In the data rows, zero lies at 7.5, halfway between 7 and 8.
Every row has a hidden score. In each pair, how much higher is the second row's than the first's? 15 means about the same, 30 much higher and 0 much lower. The score is a weighted sum of the row's numbers plus the product of two more (or one squared), each taken from its middle value.
[10 4 10 4 3 10 7 8 6 11 10 5 6 8 8 11 6 10 10 7 8]
[5 9 6 4 4 8 11 3 8 11 11 9 6 9 11 7 5 9 9 4 8] -> 16
[14 2 9 5 7 12 3 10 9 7 8 1 7 7 4 12 8 14 13 9 5]
[5 10 6 7 8 8 10 5 6 7 10 10 9 8 9 4 9 7 6 7 9] -> 18
[8 7 8 7 9 6 9 5 6 10 11 5 6 8 8 9 12 12 10 10 11]
[1 13 4 9 7 4 12 2 6 9 10 11 7 8 10 5 8 6 4 6 11] -> 18
[10 5 9 4 6 9 6 7 6 11 9 6 5 9 12 11 9 10 10 7 11]
[7 8 8 9 8 5 8 6 7 8 8 5 6 7 6 9 8 7 7 10 9] -> 17
[7 9 7 7 6 7 8 8 9 7 5 10 9 7 9 6 6 6 9 6 6]
[12 5 6 6 9 10 6 6 5 10 11 3 6 11 6 11 13 15 11 9 11] -> 22
[8 7 7 10 9 7 6 10 8 6 6 6 9 6 3 5 7 7 5 8 5]
[8 8 9 7 10 6 8 8 7 8 5 9 6 9 8 5 7 5 6 6 8] -> 21
[7 7 8 8 5 10 6 10 8 5 8 8 10 6 7 8 5 7 8 9 5]
[7 8 7 7 7 7 8 5 7 8 8 7 6 8 7 7 7 7 7 7 8] -> 17
[9 7 8 9 9 7 6 8 6 7 8 6 8 6 6 9 11 10 7 12 9]
[9 6 10 5 4 9 4 10 7 8 6 8 6 7 12 9 5 6 8 8 7] -> 20
[5 10 6 9 10 4 12 2 3 11 12 8 6 10 9 8 12 9 8 9 14]
[7 6 12 3 7 8 6 7 5 11 10 6 3 7 12 8 6 11 6 8 9] -> 16
[11 3 11 2 3 10 5 10 10 9 5 6 5 8 9 10 3 7 11 4 4]
[0 15 0 15 14 4 13 5 3 6 7 14 11 6 5 1 8 6 1 7 11] -> 14
[12 1 14 1 4 11 4 7 8 10 12 1 3 7 10 13 6 13 11 9 6]
[10 2 10 5 4 9 6 12 10 10 8 5 7 6 7 12 5 9 12 7 5] -> 9
[8 6 9 8 8 8 5 9 8 5 6 7 7 9 8 6 7 4 3 7 8]
[7 9 7 10 9 9 8 6 4 6 10 7 9 7 5 7 10 8 6 11 9] -> 13
[4 11 3 11 11 5 13 5 8 8 7 11 9 9 6 5 10 6 8 6 10]
[5 9 8 5 5 6 9 3 5 10 11 8 5 6 11 8 7 9 8 8 9] -> 12
[6 9 6 7 7 8 10 5 4 9 10 10 8 9 9 6 10 6 7 6 10]
[10 6 7 6 7 10 5 12 12 6 2 9 9 7 5 5 3 6 7 2 3] -> 14
[8 9 5 11 8 8 6 7 5 5 10 6 9 6 4 9 11 9 7 13 9]
[6 8 8 8 9 4 8 6 7 8 6 9 6 9 10 6 9 4 5 7 11] -> 23
[7 7 9 9 10 5 9 7 10 7 7 7 7 8 5 6 7 6 6 8 7]
[9 6 9 6 8 9 6 9 6 8 7 9 8 9 12 6 10 6 5 7 10] -> 17
[5 10 6 10 9 7 9 7 4 8 10 9 9 5 7 7 10 7 5 11 10]
[6 8 9 8 7 8 8 7 5 7 9 9 8 6 9 7 8 6 7 10 8] -> 11
[6 8 6 9 10 3 10 7 11 8 4 9 7 10 7 5 7 4 7 3 8]
[8 8 5 10 8 9 8 7 6 6 8 7 10 8 3 8 10 8 7 9 8] -> 10
[6 8 7 10 11 4 7 8 10 5 6 8 8 6 7 6 9 7 6 9 7]
[6 8 7 5 4 8 7 13 10 8 2 11 9 3 7 5 1 5 6 3 2] -> 14
[10 6 8 6 5 11 4 10 8 6 7 5 8 6 5 9 5 10 10 8 4]
[10 3 12 0 0 11 8 6 11 11 4 8 4 8 12 8 0 3 11 0 1] -> 18
[6 7 7 8 9 6 10 7 10 8 8 8 8 9 7 5 8 7 5 6 8]
[6 8 9 3 3 10 9 5 7 10 9 9 6 8 12 7 2 8 10 4 6] -> 13
[5 11 4 12 11 5 9 6 5 6 8 9 9 7 5 6 10 7 5 9 10]
[8 4 8 10 8 6 7 13 10 7 6 8 10 6 7 10 8 5 8 10 7] -> 19
[5 7 8 8 8 5 8 8 10 7 9 8 8 7 10 6 7 6 5 8 8]
[6 11 5 12 8 8 8 9 8 4 5 10 11 5 3 6 7 4 7 9 4] -> 14
[4 9 6 8 6 5 12 9 9 8 5 12 10 6 7 4 4 3 7 3 5]
[7 8 7 9 10 4 8 8 9 8 6 9 7 8 8 6 9 5 6 7 9] -> 20
[7 7 10 4 4 7 7 5 6 11 11 6 4 8 12 10 5 10 9 7 9]
[5 8 7 6 4 7 9 7 9 9 8 9 7 7 10 7 3 7 9 5 6] -> 15
[2 15 2 11 11 7 13 5 5 5 4 15 12 7 4 0 4 4 3 3 5]
[9 6 9 9 10 5 7 8 7 9 12 3 6 7 7 11 13 13 9 14 11] -> 13
[11 6 8 8 8 9 5 10 7 7 5 6 8 7 5 10 9 8 10 9 7]
[10 8 6 8 7 9 4 8 8 4 6 6 8 7 7 8 9 8 7 9 7] -> 20
[7 10 5 12 10 8 8 6 7 3 6 9 10 9 5 6 9 5 6 8 8]
[10 5 11 5 7 8 6 8 5 10 8 6 5 7 10 10 8 10 9 9 9] -> 9
[2 13 3 11 8 4 12 7 7 7 5 13 10 6 6 5 6 3 6 7 7]
[9 6 10 5 6 9 5 10 10 8 6 7 6 7 9 8 4 8 8 7 5] -> 17
[11 4 11 8 9 7 2 14 12 6 2 6 8 6 7 9 6 7 10 9 4]
[8 6 7 8 7 7 7 9 10 7 7 7 8 7 7 9 8 8 8 8 7] -> 18
[8 7 8 8 8 6 6 7 9 6 7 6 6 8 7 9 8 7 7 9 8]
[6 9 7 9 9 8 8 6 7 6 8 8 8 7 7 5 8 7 6 8 7] -> 16
[6 10 5 11 7 10 9 8 7 4 7 10 12 7 3 5 7 5 8 9 4]
[5 11 7 7 7 7 12 2 6 8 9 11 8 11 11 6 9 5 10 6 10] -> 16
[8 8 6 1 2 11 8 5 8 10 7 9 5 9 10 7 3 9 8 0 6]
[10 5 9 9 9 7 4 10 7 7 9 4 7 7 7 11 10 11 9 12 8] -> 8
[6 10 7 6 6 9 10 4 5 9 11 9 7 7 10 7 8 9 10 8 8]
[8 9 6 8 7 9 8 7 7 7 7 8 9 7 6 7 8 7 8 7 6] -> 15
[8 7 6 9 7 7 9 7 10 7 8 7 8 9 6 8 9 7 8 7 8]
[5 11 4 5 4 5 12 3 8 11 7 11 7 9 10 7 6 5 9 2 9] -> 18
[6 7 6 5 3 9 10 10 9 11 8 10 8 6 8 8 4 8 8 5 6]
[7 10 3 9 12 4 10 6 11 6 3 9 8 8 4 3 7 6 6 2 6] -> 18
[3 10 6 10 9 4 10 9 9 7 5 12 9 6 8 3 6 3 4 6 7]
[6 10 4 9 8 8 10 7 7 7 7 11 10 8 6 4 8 5 6 5 7] -> 16
[8 7 8 9 8 7 7 8 6 7 9 7 8 6 7 9 10 9 9 12 8]
[4 10 6 8 5 6 10 7 7 8 8 11 8 7 9 6 6 4 6 7 8] -> 21
[6 8 9 8 6 6 7 7 8 7 8 8 7 7 10 8 7 6 6 8 8]
[8 7 8 8 9 6 5 9 12 5 5 8 7 8 9 7 7 6 6 7 7] -> 12
[9 7 8 7 7 8 6 10 10 7 5 8 8 8 7 7 5 6 8 6 5]
[6 13 0 13 12 5 12 5 6 6 7 10 11 8 2 6 10 7 8 7 9] -> 11
[11 6 7 6 7 8 6 8 6 9 8 5 7 9 7 11 10 10 10 8 9]
[6 8 8 7 7 7 7 8 9 6 7 9 8 6 9 6 5 7 6 7 6] -> 14
[6 9 8 8 9 6 7 7 6 7 8 8 8 5 9 6 10 8 6 10 8]
[12 4 11 6 7 10 3 10 7 8 7 3 5 8 6 11 6 10 8 9 7] -> 15
[7 8 8 7 8 7 8 7 7 8 8 8 7 8 8 7 8 7 7 7 8]
[5 6 9 7 6 6 10 10 9 10 9 9 9 7 8 7 5 6 7 7 7] -> 16
[8 6 9 9 9 6 7 10 9 7 7 7 9 6 7 9 10 8 9 11 7]
[8 9 6 12 13 6 7 8 6 6 8 6 9 6 3 8 12 9 6 13 9] -> 15
[7 8 7 8 9 7 8 9 9 6 4 10 8 8 7 5 7 5 6 5 7]
[7 7 9 8 10 3 8 8 11 8 5 8 6 9 9 7 7 5 7 7 8] -> 15
[14 1 13 0 1 13 2 7 8 10 9 1 2 7 10 14 5 12 12 7 6]
[7 8 8 9 6 9 6 13 8 4 3 10 11 5 5 4 3 2 4 6 2] -> 11
[12 5 7 5 5 13 7 8 6 9 8 6 8 11 5 10 6 9 12 5 6]
[8 7 7 9 5 9 6 8 9 6 8 7 8 8 7 9 8 6 6 8 8] -> 18
[12 5 8 5 6 13 2 10 6 7 7 5 7 7 8 10 8 12 8 8 7]
[5 12 4 12 12 6 9 7 8 4 5 11 10 8 6 3 9 5 5 7 8] -> 15
[9 7 10 7 9 7 6 7 4 9 8 6 5 7 7 9 10 8 6 10 10]
[11 5 10 6 10 9 4 9 7 7 5 5 6 7 7 9 7 10 9 9 7] -> 12
[15 0 15 0 0 14 0 11 10 10 9 0 2 6 11 15 5 10 14 10 4]
[11 7 7 7 9 9 6 7 6 8 9 5 8 8 5 9 11 12 9 9 8] -> 1
[4 8 7 10 8 4 12 8 9 9 9 9 9 7 7 7 8 5 8 8 8]
[5 12 3 11 11 5 9 5 6 5 6 10 8 8 6 5 9 6 4 7 10] -> 13
[6 8 7 5 3 8 9 7 7 10 10 9 7 7 10 9 5 8 10 7 7]
[4 10 6 5 4 8 12 3 5 9 10 10 7 9 9 5 5 6 6 3 7] -> 16
[5 9 7 4 4 8 10 3 6 10 10 8 5 9 10 6 5 8 6 4 8]
[10 5 7 8 9 8 5 7 10 6 12 2 7 8 6 11 10 15 12 11 8] -> 10
[4 10 7 8 5 8 10 8 6 8 9 10 9 4 7 6 7 7 7 10 6]
[9 7 8 9 9 7 8 7 7 7 7 8 8 9 9 8 11 6 8 9 10] -> 17
[9 6 8 7 7 10 6 8 8 7 7 7 7 8 7 9 7 8 9 7 7]
[8 7 6 8 7 7 6 10 11 5 3 9 9 8 7 5 4 5 7 3 5] -> 13
[3 12 5 8 6 5 11 10 10 4 0 15 11 3 7 0 0 0 4 0 0]
[12 2 13 3 3 13 2 11 8 7 8 4 6 5 9 11 4 10 11 9 3] -> 24
[7 7 8 8 7 7 7 6 7 6 9 7 7 9 9 8 8 7 7 8 8]
[5 10 6 7 7 6 12 2 7 8 11 9 6 10 10 6 8 7 7 6 10] -> 16
[6 10 6 11 10 6 9 6 4 7 10 8 8 8 7 8 12 7 6 11 11]
[8 5 9 4 3 9 8 9 9 11 8 7 6 9 9 10 4 8 10 6 6] -> 17
[7 8 7 8 6 10 8 9 6 7 7 10 9 8 7 6 8 5 5 6 7]
[14 2 14 5 12 7 3 6 4 13 15 0 2 13 10 14 15 15 12 14 15] -> 13
[10 6 11 9 13 7 3 8 6 6 10 3 6 6 8 9 13 13 7 15 10]
[4 11 6 9 10 3 10 6 8 8 4 11 7 7 8 3 6 4 3 5 8] -> 11
[6 7 7 5 5 8 8 7 9 9 9 8 7 7 10 8 6 9 8 7 8]
[6 11 7 8 9 7 7 4 1 9 11 7 5 8 9 7 11 8 2 9 13] -> 18
[5 12 3 9 8 7 9 7 8 5 3 12 10 7 5 3 6 4 3 3 6]
[10 6 9 10 11 8 5 8 7 6 10 4 8 8 7 10 13 12 10 14 10] -> 16
[10 4 9 5 3 11 6 9 7 9 11 4 7 7 7 13 6 11 13 9 6]
[2 11 7 6 5 5 13 1 6 11 12 9 5 9 11 5 5 7 5 5 10] -> 15
[6 10 5 8 6 8 9 8 8 6 5 11 9 8 9 5 7 4 6 5 7]
[11 5 9 11 11 8 3 11 9 5 8 3 8 6 4 11 12 12 8 14 8] -> 16
[5 11 7 9 6 12 8 5 6 1 7 11 12 8 6 3 3 4 7 6 3]
[12 3 10 7 8 10 2 11 8 8 13 0 6 7 7 14 13 15 10 15 10] -> 8
[10 7 8 8 9 9 6 7 7 6 6 6 7 8 5 8 8 8 8 8 6]
[6 7 9 7 7 7 7 7 4 9 11 6 6 6 8 8 9 10 5 11 9] -> 14
[9 6 8 9 10 5 5 11 11 6 4 6 8 6 5 8 7 7 8 9 5]
[10 4 11 4 7 8 5 8 8 10 9 4 4 7 10 11 7 12 10 8 8] -> 17
[2 11 8 9 8 4 8 6 6 7 6 12 7 6 12 3 5 2 1 8 9]
[7 9 6 9 9 5 8 7 8 7 6 8 7 9 6 5 8 5 4 6 8] -> 24
[8 7 9 8 9 6 5 7 6 7 9 5 7 7 8 8 10 10 5 10 9]
[4 8 9 7 5 5 10 8 8 10 8 10 8 7 11 8 5 4 9 7 8] -> 16
[9 5 10 7 9 4 6 8 10 9 5 6 4 9 10 9 7 7 8 7 9]
[11 6 9 6 7 10 4 8 6 7 8 6 7 7 9 10 9 11 11 10 8] -> 10
[8 7 6 6 7 9 7 9 10 7 7 7 9 7 6 6 6 9 7 5 5]
[8 7 8 7 7 8 7 6 7 8 9 7 7 9 9 7 8 8 8 7 9] -> 16
[7 9 7 6 7 7 8 8 7 8 4 9 7 6 6 4 3 6 6 3 4]
[9 6 10 2 3 11 6 9 7 10 5 8 5 7 10 7 3 7 9 4 5] -> 28
[9 7 7 7 8 8 9 7 8 8 6 7 7 9 6 8 8 8 10 6 7]
[6 9 9 8 7 7 8 8 8 7 7 9 8 7 8 6 6 6 7 8 6] -> 13
[9 7 7 6 9 6 8 6 8 9 7 7 6 10 9 7 9 8 7 5 10]
[5 9 7 9 7 7 9 7 8 6 8 8 8 7 6 7 7 6 6 9 7] -> 12
[8 6 8 8 8 7 8 7 5 9 10 6 7 8 8 9 11 9 8 10 10]
[7 9 6 6 4 11 8 6 7 5 6 10 9 9 6 6 2 5 10 2 3] -> 14
[9 8 7 7 7 9 7 8 6 7 7 7 8 8 6 8 9 7 7 7 7]
[6 8 5 9 5 7 9 8 9 6 8 9 9 8 7 8 8 5 8 8 8] -> 19
[6 9 7 6 6 8 10 6 8 9 8 10 7 8 10 6 7 7 8 6 8]
[8 7 7 8 9 7 10 7 6 10 8 8 8 9 8 8 10 7 9 8 10] -> 14
[7 8 8 10 9 4 8 5 6 8 12 4 5 8 8 11 11 11 7 13 12]
[5 8 8 7 5 8 8 8 9 6 8 9 8 7 9 7 4 6 7 7 5] -> 18
[8 8 6 8 8 7 6 9 9 6 3 10 8 9 8 5 8 4 5 4 7]
[8 7 8 8 8 7 7 8 9 6 6 7 7 8 7 7 7 6 6 7 8] -> 12
[10 8 7 9 7 13 6 7 6 3 8 7 11 8 4 7 8 9 10 9 4]
[7 8 10 9 8 7 6 6 5 6 9 6 7 6 9 8 9 8 5 12 8] -> 17
[5 9 8 9 9 6 10 6 4 8 10 8 8 6 9 7 9 6 7 11 9]
[11 5 11 3 3 12 5 8 6 9 9 5 6 7 10 12 6 11 13 8 6] -> 13
[4 10 7 9 7 7 9 8 7 6 6 11 10 6 7 4 5 3 5 6 5]
[5 11 4 13 12 5 9 7 6 5 7 10 10 7 6 5 10 5 5 9 10] -> 15
[8 7 9 5 6 8 5 5 6 8 9 6 5 8 10 9 7 11 7 8 9]
[11 3 12 5 5 10 5 11 9 8 6 6 7 7 10 11 6 8 12 9 5] -> 17
[6 10 5 10 9 7 10 9 8 7 5 10 10 6 4 6 8 5 6 8 6]
[8 8 7 8 7 9 6 6 7 5 10 7 9 7 8 9 9 9 9 10 7] -> 23
[6 11 3 12 11 6 9 5 6 5 8 8 9 8 5 7 10 7 5 9 10]
[8 7 9 6 6 8 8 8 8 9 7 8 7 7 8 7 4 8 9 6 6] -> 10
[7 7 8 7 7 6 8 7 7 9 9 7 7 8 8 9 8 8 8 8 9]
[10 5 9 8 9 8 3 8 7 8 12 2 7 8 8 12 12 14 10 14 10] -> 16
[12 3 14 2 5 11 2 7 6 9 9 2 2 8 11 12 6 11 8 9 8]
[8 10 4 8 8 9 9 4 6 6 8 8 7 10 6 6 10 8 6 5 10] -> 18
[1 15 0 12 12 4 14 5 7 6 6 15 12 8 7 1 9 5 5 4 10]
[9 8 7 8 6 10 5 7 8 4 7 5 8 6 4 8 5 9 8 9 4] -> 16
[8 7 9 7 8 7 7 7 8 7 7 7 6 8 7 7 8 8 7 8 7]
[7 8 7 6 5 8 11 6 5 11 10 9 7 9 8 8 8 7 9 6 9] -> 16
[7 8 9 8 10 8 6 6 7 5 6 8 7 9 8 4 7 6 3 7 7]
[7 7 11 8 8 8 6 10 8 7 6 8 8 6 7 7 5 6 7 9 5] -> 18
[9 5 10 5 6 8 5 10 9 9 6 6 5 8 9 9 5 8 8 6 7]
[8 8 7 6 6 11 7 8 7 6 6 10 9 8 8 5 7 6 6 5 7] -> 15
[7 7 7 6 7 7 8 10 10 8 3 10 8 7 8 5 4 6 7 3 5]
[13 4 10 5 5 14 1 10 6 6 8 3 7 7 7 10 6 11 9 9 5] -> 18
[3 9 7 6 3 6 9 6 8 8 10 10 7 6 11 6 4 6 4 6 7]
[6 7 8 8 5 8 9 8 7 8 9 8 9 7 7 8 7 5 8 9 7] -> 18
[7 8 7 7 6 7 7 7 9 7 8 6 7 7 5 7 5 8 7 7 6]
[9 7 8 7 7 11 4 9 7 6 7 7 8 7 7 8 8 8 7 9 6] -> 13
[6 10 4 11 12 5 9 4 6 5 9 7 8 9 6 6 12 8 5 8 11]
[10 4 10 5 5 9 6 9 8 9 8 5 6 7 8 10 5 10 9 7 6] -> 11
[9 6 11 8 9 8 6 8 8 6 7 8 7 10 11 8 8 5 8 8 9]
[9 7 6 8 9 5 8 7 10 9 6 6 7 8 6 8 10 8 8 6 8] -> 10
[9 6 7 8 10 4 7 7 9 9 7 5 5 8 7 10 10 10 8 9 10]
[8 8 6 8 7 6 7 7 9 8 8 5 6 6 5 9 7 10 9 8 7] -> 14
[8 7 9 8 7 8 6 9 8 7 9 5 7 4 6 9 6 11 8 11 5]
[7 6 9 7 7 7 6 9 7 8 8 7 7 6 8 8 6 7 6 9 7] -> 13
[9 4 14 4 5 8 2 10 9 7 7 4 4 4 11 10 3 9 9 10 4]
[8 6 8 8 9 6 6 9 8 7 8 7 8 6 10 8 11 9 7 10 9] -> 16
[10 2 15 1 2 11 5 4 3 14 15 1 1 9 15 15 9 15 12 13 12]
[6 8 6 11 10 7 9 8 6 6 9 8 10 7 5 7 11 6 6 10 9] -> 21
[5 10 5 10 8 7 10 6 6 7 9 10 10 7 8 7 10 6 7 9 9]
[7 8 9 8 7 8 6 9 8 6 8 7 8 5 8 7 6 8 7 10 6] -> 10
[9 6 11 5 6 9 6 8 7 9 8 6 5 8 9 9 5 9 9 8 7]
[12 3 10 10 11 8 2 15 11 4 3 5 10 5 3 9 8 8 8 11 4] -> 16
[6 10 4 13 11 5 7 9 10 2 4 10 11 7 5 5 10 4 5 9 8]
[8 5 9 3 3 10 8 8 9 11 8 8 6 9 10 8 4 8 10 4 6] -> 18
[3 12 3 10 9 6 11 8 7 7 5 13 11 7 5 3 7 4 4 5 7]
[10 7 8 7 9 10 5 8 7 7 6 6 7 8 6 8 8 9 8 8 7] -> 17
[7 8 7 13 12 3 7 9 12 3 3 7 9 7 4 5 7 3 6 8 6]
[11 4 11 4 5 10 3 11 6 9 8 4 6 5 9 12 6 10 12 10 5] -> 13
[7 7 8 8 9 7 7 8 7 7 9 8 9 6 8 7 10 8 7 10 8]
[6 7 9 8 6 7 6 10 9 7 5 9 8 6 9 7 4 5 7 8 5] -> 9
[6 9 6 8 8 6 9 7 10 7 6 9 8 8 7 6 7 6 8 6 7]
[5 7 6 13 12 6 10 7 6 7 13 6 10 9 6 8 13 9 6 13 12] -> 24
[7 8 9 9 10 6 10 4 1 11 12 6 6 9 8 9 12 9 7 11 13]
[6 9 6 10 10 5 10 7 10 6 7 8 9 7 4 6 8 6 7 8 7] -> 14
